In the rows, 128 means zero.
The rows of T fall into a few groups, which share some directions, and each row is roughly a mix of its group's hidden directions.
T:
[[158 111 140 163 148 107  96 139 116 140  86 105 130]
 [108 152 131 142 115 108 118 134 154 142  93 184 129]
 [172 108 149 122 111 137  80 144 152 128 100 137 122]
 [142  95 113 135  91 117 122 120  97 140  83 156 118]
 [124 157 122 102 116 132 135 112 148 116 173 177 140]
 [108 166 126 104 168 176 124 132 117 134 105 124 137]
 [138 134 126 132 161 105 144  90 136 100 146  82 149]
 [110 163 148 143 167 146  97 106 146 113 156 112 141]
 [127 173 114 130 170 141 123  98 116  99 108 144 148]
 [108 122 122  89 151 146  97 137 113 167 163 141 117]
 [122 104 123 143 164 158  96 128 119 133  74 131 118]
 [115 119 129  94 103 116 136 151  97 126 112 180 148]
 [143 138 116 138 130 139 160 129  83 179 134 103 114]
 [130 117 134 164  83 133 112  91 115 145 102 157 124]
 [125  92 109 110 137 104 134 113  79 110  92 144 133]
 [119  85 155 162 135 130 144 168 156 119 144 110 117]
 [134 137  78 184 149 130 135 113 135 150 121 123 119]
 [120 141 142  93 100 136 131 103  89 123 118  85 149]
 [ 82 146 158 126 123 144 101 100 141 167 141 124 134]
 [134 105  98 130 142 129 164 130  87 169 153 119 124]
 [119 157 149 121 141 162  86 151 154 160 113 130 115]
 [147 112 143 136 134  99 123 163 102 174  98 121 108]
 [110 154 165 166 152 113 115 114 159 101 124 147 139]
 [103 139 106 110 121 163 119 102 133 119 175 156 151]
 [127 114 120 144 125 142 161 110  95  76 149 129 155]
 [116  91 120  94  95 133 147 102 131 119 109 125  86]
 [127 105 168 170 145 105 144 127 129 102 102 100 137]
 [157 133 116  86 120 161 154 137  86 117 143 141 140]
 [142 133 136 104 144 121 122 169  98 173 121 108  97]
 [130 148 125 136 112 121 124 137 177  68 111 130 126]
 [128  98 108 138 139 135 119 131 158 136 172 133 179]
 [109 109 114 108 145 149 162 105  89  89 126 140 142]
 [ 82 120 154 147 156 110 119 106 132 147 154 155 150]
 [108 159 124 109  98 161 128 117 124 146 164 168 118]
 [114  96 118 166 170 135 120 114 163 112 104 111 129]
 [112 135 137 132 169 130  89  92 105 101 106 106 124]
 [139 167 108 126 135 136 132 122 116  63 110 125 144]
 [103 147 135  84  76 110 148 120 112 128 139 118 144]
 [ 89 115 126 101 126 134 168  96 117 137 158  98 120]
 [157 107 120 133 154 125 159 136  85  90 105 124 143]
 [113 135  65 148 109 108 155 101 142 133 119 134 125]
 [114 122 105  72 158 118 134 138 123 115 142 167 141]
 [134 105 123 144 125 138  70 102 139 110 101 160 130]
 [147 164 113 143  95 150 155 113  90 125 161 124 124]
 [144 111 113 123 101 128 160 110 140  84  98  94 115]
 [140 166 116 106 108 174 117 109 132  99 132 111 101]
 [143 150 141 160  87 153 115 119 141 165 131 100 109]
 [106 148 138 173 122  78 139 133 129 134 115 105 102]
 [123 124  88  93 117 126 127 168 138 159 131 164 113]
 [176 130 120 142 102 133 104 156 108 153  93 132 114]
 [134  91  94 126 154 132 153 121 100  95 126 151 157]
 [174 150 113 151  98 154 146 112 106 125 157 113 120]
 [129 128 109 153 127 134 171 115  83  88 144 127 145]
 [167 122 123 174 119 120 108 132 100 146  94 108 146]
 [106 120 122 115 171 132 130 103 115 116 149  73 142]
 [ 83 153 132 104 113 152  98 120 165 140 137 152 136]
 [123 117 127  84 150 124 100 159 148 146  91 156 127]
 [ 96 162 152 137 127 135 110  88 163 101 145 120 140]
 [112 149 107 106 119 178 114 144 109 160  99 113 132]
 [136 149 148 112 169 151  90 119 131 125 103 120 168]
 [126  88  84 147 145 137 120 129 118 131  95 163 108]
 [ 90 132 117 135 119 151 104  96 164 141 166 144 141]
 [143 126 151 112 110 173 101 161 118 138 137 162 150]
 [158  90 129 122  83 155 139 136 106 115 162 132 137]
 [142  89 115 186 102 137 125 128 156 125 132 145 125]
 [113 143 141 115 144 143 134 138 182 124 181 125 132]
 [128  93 106 139  96 152 100 102 137 147 145 161 149]
 [114 180 143 120 120 143 119 129  89 159 136 153 105]
 [152 161 110 104 190 126 125 133 107 132 131 143 128]
 [120 146 146 104 146 119 166 137 123 124 126  75  94]
 [194 140 130 128 154 142 130 123 104 122 100 110 126]
 [146 170 150 133 160 125 127 165 162 107 135 106 124]
 [ 97 153 142 131 107 157 145  77 135 125 157 113 117]
 [153 140 105 126 123  75 140 102 100 120 117 161 138]
 [144 134 163 159  96 104 110 157 148 155 126 139 101]
 [ 78 139 121 169 138 130 124 112 166 151 117 110 125]
 [121 138 129  67 151 109 141 126 109 146 167 139 126]
 [154 142 144  83  84 147 129 140 147 116 159 124 119]
 [158 125 126 182 129 132  95 111 121 125 105 104 156]
 [138  95  91 106 130  98 129 161 155 147 147 147 108]
 [139 107 130 164  96 132 148 134 133 132 147  70 119]
 [128 157  77 126 142 143 155 119 129 128 128 112 175]
 [134 110 104 143 162 101 151 112  91 108  91 142 124]
 [171 167 135 167 119 138 108 159 148 131 127 132 144]
 [169  98 162 130 123 114 122 118 118  98 171 137 139]
 [128 176  80 102 125 112 122 108 124 152 118 150 127]
 [ 98 115  67 132 106 141 161 142 133 141 121 120 136]
 [ 97 107 102 126 101 150 122 170 137 160 108 145 111]
 [153 129 175 106 133 118 132 132 107 104 156 110 167]
 [132 189 129 140 126 116 127 101 108  87 136 143 131]
 [151  93 109 148  92  96 149 159 125 114 148 128 108]
 [161 140 121 118 172 103  96 102 130 135 140 109  97]
 [132 131 161 138 121 135 120 159 148 135 155 177  93]
 [108 147  98  97 163 134 101 124 129 152 100 143  97]
 [130 109 155 155 129 154  97 119 144 169  96 103 129]
 [ 98 122 119  85 147 143 129 122 101 119 142 169 158]
 [106  98 129  94 137  97 161 131 140  92 105 136 107]
 [123 136 158 130 114 118  97 166 158 153 119 170 118]
 [137 157 119  97  88 130 151 144  83 142 136 133 151]
 [152  78 127 185 119 114 111 130 127 121 114 124 127]
 [150 135  89 170 158 124 127 132 153 147 118  92 134]
 [104  99 126 160 126  98 111 138 183 135 120 119 114]
 [111 121 137 112 110 107 194 140 156 118 139 131 117]
 [ 79 101 136  90 129 129 128 160 138 119 105 152 144]
 [104 128 126 114 171 121 141 106 133  82 135  89 141]
 [154 131 100 134 117 169 175 119 115 115 154 104 135]
 [132 182 135 127 121 135 150 163 149 126 161 156 137]
 [132 122  82  89 132 163 123 117 127  97 154 110 144]
 [ 94 120 146 124 102 134 132 107 159 142 152 178 115]
 [143 182 136  91 109 131 127 145  93 157 132 130 129]
 [107 149 128 141  96 148 109  94 130 152 177 140 131]
 [ 97 109 138 128  98 110 127 144 177 151 152 110 108]
 [133 169 161 161 154 137 108 133 137 154 150  99 133]
 [110 110 152 132 101  74 142 158 137  99 131 120 112]
 [118 150 128 140  81 108 157 135 106 141  95 107 154]
 [109 170 146 127 161 139 102  79 121 127 130 136 147]
 [113 153 147 112 101 156 111 167 132 161 122 160 113]
 [ 79 159 139 101 134 130 103 103 150 135 152 150 138]
 [128  79 120 116 101 123 152 127  82 103 125 141 143]
 [134 154 167 114  83 118 109 128 151 133 148 136 162]
 [ 94 164 122  91 148 164 125 101 140 133 143 141 148]
 [139 117 163 123  94 145  74 113 143 140 134 102 120]
 [114 135  75 133 134 141 118  99 125 137  91 163 115]]

One row of each group comes first, with its name. Which group is each row after those in?
[148 164 166 124 112 123  88 119 158 142 152 145 120]	(40)
[142 129 120 162 103 118 113 136 119 132 110 188 155]	(8)
[ 93 124 149 137 103 122 133 108 118  76 158 139 151]	(9)

[120 111 124 148 169 118  78 109 101 124 112 133 156]	(8)
[104 140 121 128 141 116 179 120 136  97 158 116 165]	(8)
[136 143 159 179 135 140  94 111 152 149 139 108 137]	(8)
[153 146 141 167  99 149 128 116 107  81 109 124 138]	(9)
[156 104 131 182 141 120  96 124 160 134 119 135 107]	(40)
[ 97 140 110 128 141 147 131  94 120 113 172 132 171]	(8)
[164 100 151 107 159 121 125 139 147 153 110  89 116]	(9)
[115 186 115  93 148 120 139 125 141 136 151 157 119]	(40)
[125 105 105 127 114 104 162 159  78 116 135 151 127]	(9)
[111 134 117  85 143 161 126 101 132 116 161  89 135]	(40)
[122 106 103 122 118 167  85  94 141 126 153 146 144]	(8)
